(in the rows, 128 means zero)
The rows of D fall into 3 groups, and each row is roughly a mix of its group's hidden directions.
D, 99 rows:
[[124 118 145  94 132  97 131 123 113  85  93 113 149 160 127]
 [157 120 139 105 120 102 134 143 130 148  75 121 118 168 136]
 [138 159 124 128 128 163 120 107  86 153 134 152 158 150 110]
 [121 141 134  85 122 106 140  99 115 162 135 151 153 165 136]
 [152 135 161 109 128 134 126 112 133  82 106 139 129 136  79]
 [107 166 118 164 110 163 121 106 133 142 167 149 126 125 123]
 [121 121 142  92 134  92 144 113 101  98 104 124 142 169 136]
 [116 138 107 161 129 162 137 116 107 147 184 129 126 109 119]
 [119 124 151  99 118 116 132 112 139  94  82 123 133 152  89]
 [115 137 154 110 115 113 103 127 175  94  87 139 131 135 132]
 [155 145 120 113 142  90 156 111  81 130 152 141 152 133 133]
 [142 139 131 170 101 144 133 139 146 116  97 108  88 146 103]
 [134 129 126 145 112 116 138 141 129  91  78  92 123 140  93]
 [111 150 142 115 133 105 111 114 130  67 111 142 161 124 134]
 [165 137 160 104 134 157  99 125 149 113 138 147 148 115  95]
 [135 152 106 168 121 150 136 125  94 137 179 114 139 137 133]
 [119 152 130 134 129 158 101 118 117  98 167 126 177 120 118]
 [130  84 138  90 135  94 143 138 157 152 121 121 102 127 146]
 [114 102 146  95 147 112 117 130 131  71 104 116 148 118 121]
 [140 138 107 168 116 144 112 160 138 165 140 115 116 127 168]
 [155 133 115 124 122 102 147 135 129 193 139 138 113 137 155]
 [127 154 115 120 125 115 151  98 106 174 164 161 136 133 132]
 [163 120 142  98 133  81 159 121 122 139 101 143 107 145 125]
 [118 159 111 172 125 155 121 120 110 104 166 127 145 103 115]
 [133 151 131 140 143 143 133 103  84 135 111 180 107 142 137]
 [129 146 149 100 125 119 113 114 116 100  81 144 155 164 122]
 [104 102 123 153 139 161 127 132 124  90 153 101 118  99 103]
 [123 140 146  96 124  87 131 113 122 100  94 138 144 167 143]
 [142 131 140 116 104 116 135 133 135 142  82 114 115 187 126]
 [108 133 118 164 108 126 126 144 125  91  89  91 118 154 132]
 [127 111 144 117 126 129 111 145 145  76  91  95 141 129 104]
 [104 122 118 147 102 119 115 155 162 133 109  92 117 152 164]
 [142 118 135 104 143 140 132 123  75 116  97 120 150 163 106]
 [165 139 124 118 129  95 168 111 108 167 143 151 112 134 124]
 [ 93  94 155  90 136 113 128 114 162  95 129 133 111 126 133]
 [ 87  93 139  86 155 112 128 113 130 123 132 151 125 114 156]
 [ 96 106 135 101 138 117 120 125 134  76 119 106 159 111 107]
 [120 173 114 176 122 154 119 114 122 131 143 162 124 104 128]
 [133 130 142  79 117 105 133 114 158 156 100 143 144 131  95]
 [130 140 130 153 116 187 108 130 117 119 111 115 134 145  87]
 [136 108 114 113 138 117 163 120  74 153 148 110 129 157 129]
 [139 114 109 122 135 133 124 149 118 130 162  86 174 101 108]
 [145 153 139  94 121 116 133 103 138 175 131 171 141 137 119]
 [ 94  83 132 104 154 114 127 133 135  90 132 113 132  95 135]
 [110 103 133 107 126 101 147 123 156 166 123 142  88 136 157]
 [ 99 135 117 139 115 131 128 124 123  84 122  91 162 125  87]
 [136 165 138 128 101 130 117 119 130 139  82 142 135 178 122]
 [107 127 113 138 142 180  96 135 118 133 135 129 162  93 112]
 [137 102 116 100 160 107 153 123  79 143 156 127 143 117 137]
 [126  97 121 160 143 153 134 146 110  91 123  95 103 108 107]
 [128  94 116 153 128 123 143 156 145 122 102  92  89 104 115]
 [133 168 122 130 120 140 126 104 113 129 171 139 173 123 100]
 [142 128 151 105 114 100 162 100 142 107 129 128 110 143  81]
 [120 135 116 175 131 135 130 134 125  78 120 117 116  87 105]
 [108  75 130 118 149 119 128 149 151 123 114 117  95  99 148]
 [140 168 116 159 105 155 122 126 108 124 151 107 159 151 105]
 [145 122 102 176 121 143 144 152 128 150 146 101  97 105 118]
 [109 143 118 170 120 169 101 140 131  94 137 105 145 113 116]
 [162 166 128 143 116 148 122 122 123 120 160 126 162 117  87]
 [153 136 122 173 131 172 107 150 134 143 149 134 106 105 141]
 [139 100 136 113 138 128 125 144 148 174 120 145  89 131 168]
 [128 101 136 107 136  89 150 130 143 137  81 140  89 124 134]
 [178 157 158 116 137 122 115 120 120  90 116 160 138 136 122]
 [114 120 126 155 120 122 112 153 149  98 144  98 116 136 181]
 [113 133  98 169 122 152 106 158 121 156 109 112 128 128 163]
 [143 145 132 146  96 142 103 153 169 126  92 100 134 142 111]
 [101 137  88 175 115 127 140 142 101 131 121  91 131 135 139]
 [165 138 112 148 111  91 134 162 152 152 113 107 119 122 152]
 [140 114 131 133 146 143 140 119 132 160 165 163  87  96 136]
 [ 98 139 116 141 135  97 153 103 122 123 102 168  99  99 129]
 [139 138 137 124 106 116 160 106 132 116 111 119 117 144  63]
 [121 132  97 185 124 148 128 149 120 147 149 110 108 113 154]
 [ 80 108 130 124 112 104 133 129 155  91 117  91 123 145 136]
 [107 124 133 118 143 147  84 142 123  87 120 119 172 122 148]
 [146 121 135  90 144 108 134 121 124 178 120 170 120 128 153]
 [110 130 143 117 113 113 120 128 141  71  96 101 144 156 117]
 [150 123 123  96 137  89 117 151 146 134 134 114 174  99 139]
 [114 148 129 107 123  90 152  96 116 102 107 140 153 128  90]
 [123 142 101 144 127  93 164 117  80 116 146 107 146 136 127]
 [134 127 133 138 109  91 127 153 161  92  92  95 117 137 138]
 [121 106 138  98 126 103 159 111 115 151 116 133  99 176 143]
 [102 111 133 121 132 101 145 120 113 109  73 134  97 154 142]
 [139 132 104 137 131 131 136 135 119 199 152 144 121 114 150]
 [115 121 152  80 125 103 118 119 142  98  97 123 156 156 124]
 [152 151 119 163 109 162  92 161 145 137 122 105 144 133 135]
 [112 109 149  89 154 105 146  98 111  87 127 150 127 124 119]
 [124 120 124 104 142 155 116 121 137 180 153 156 142  94 114]
 [119 100 114 162 136 119 161 135 106 103 141  98  85 122 134]
 [105 151 116 182 106 159 130 120 125 103 150 110 115 134 112]
 [132 131 120 161 118 171 105 150 139 108 126  94 140 109  94]
 [129 143 152  90 130 110 119 108 118  86 111 140 166 152 117]
 [171 101 128 122 124 122 143 155 136 130 137  77 128 123  94]
 [129 137 122 130 144 107 152 105  96 149 152 169 106 131 165]
 [105 124 118 112 121  83 151 122 108 130  83 118 131 163 144]
 [162 153 112 169 110 156 131 138 132 160 156 117 123 116 103]
 [150 146 107 157 126 161 103 154 122 179 125 134 135 119 146]
 [118 166 104 150 117 129 149 100  97 152 167 141 145 130 119]
 [102 102 159 103 132 124 133 109 154  80 116 131 106 127 105]
 [118 105 153  89 146 122 146  95 136 112 141 157 112 110  95]]
Here is one row of each group, with its name. Which group are the others in?
[150 156 117 148 106 131 100 158 131 128 115  95 166 152 145] | T
[137 125 107 164 110 121 154 145 132 127 104  89 106 116  88] | M
[134 138 134 136  98  99 116 152 180 109  98 101 128 136 136] | L

[136 126 142 159 115 140 118 142 163  82 159 103 103 124 135] | T
[116 119 141  75 147  94 137 103 105 116 127 148 154 144 141] | L
[135 109 154  86 161 128 126 108 128 121 154 171 125 103 133] | T
[108 140 122 165 113 168 135 110 133 153 156 144  89 134 123] | L
[132 102 149  80 149 111 135 118 103 120  88 142 126 156 131] | L
[148 133 122 145 103 138 146 129 160 180 148 127  96 123 105] | T
[ 90 118 141  95 139 129 105 116 148 144 114 168 127 130 166] | M
[131 145 120 112 133  98 133 117 136 166 166 161 144 107 160] | L
[123 121 114 112 137 103 167 102 112 160 175 142 125 110 121] | T
[118  78 118 115 148  97 160 137 126 140 137 112  96 104 140] | M
[149 138 116 166 116 169 107 156 132 121 117  97 139 116  97] | L
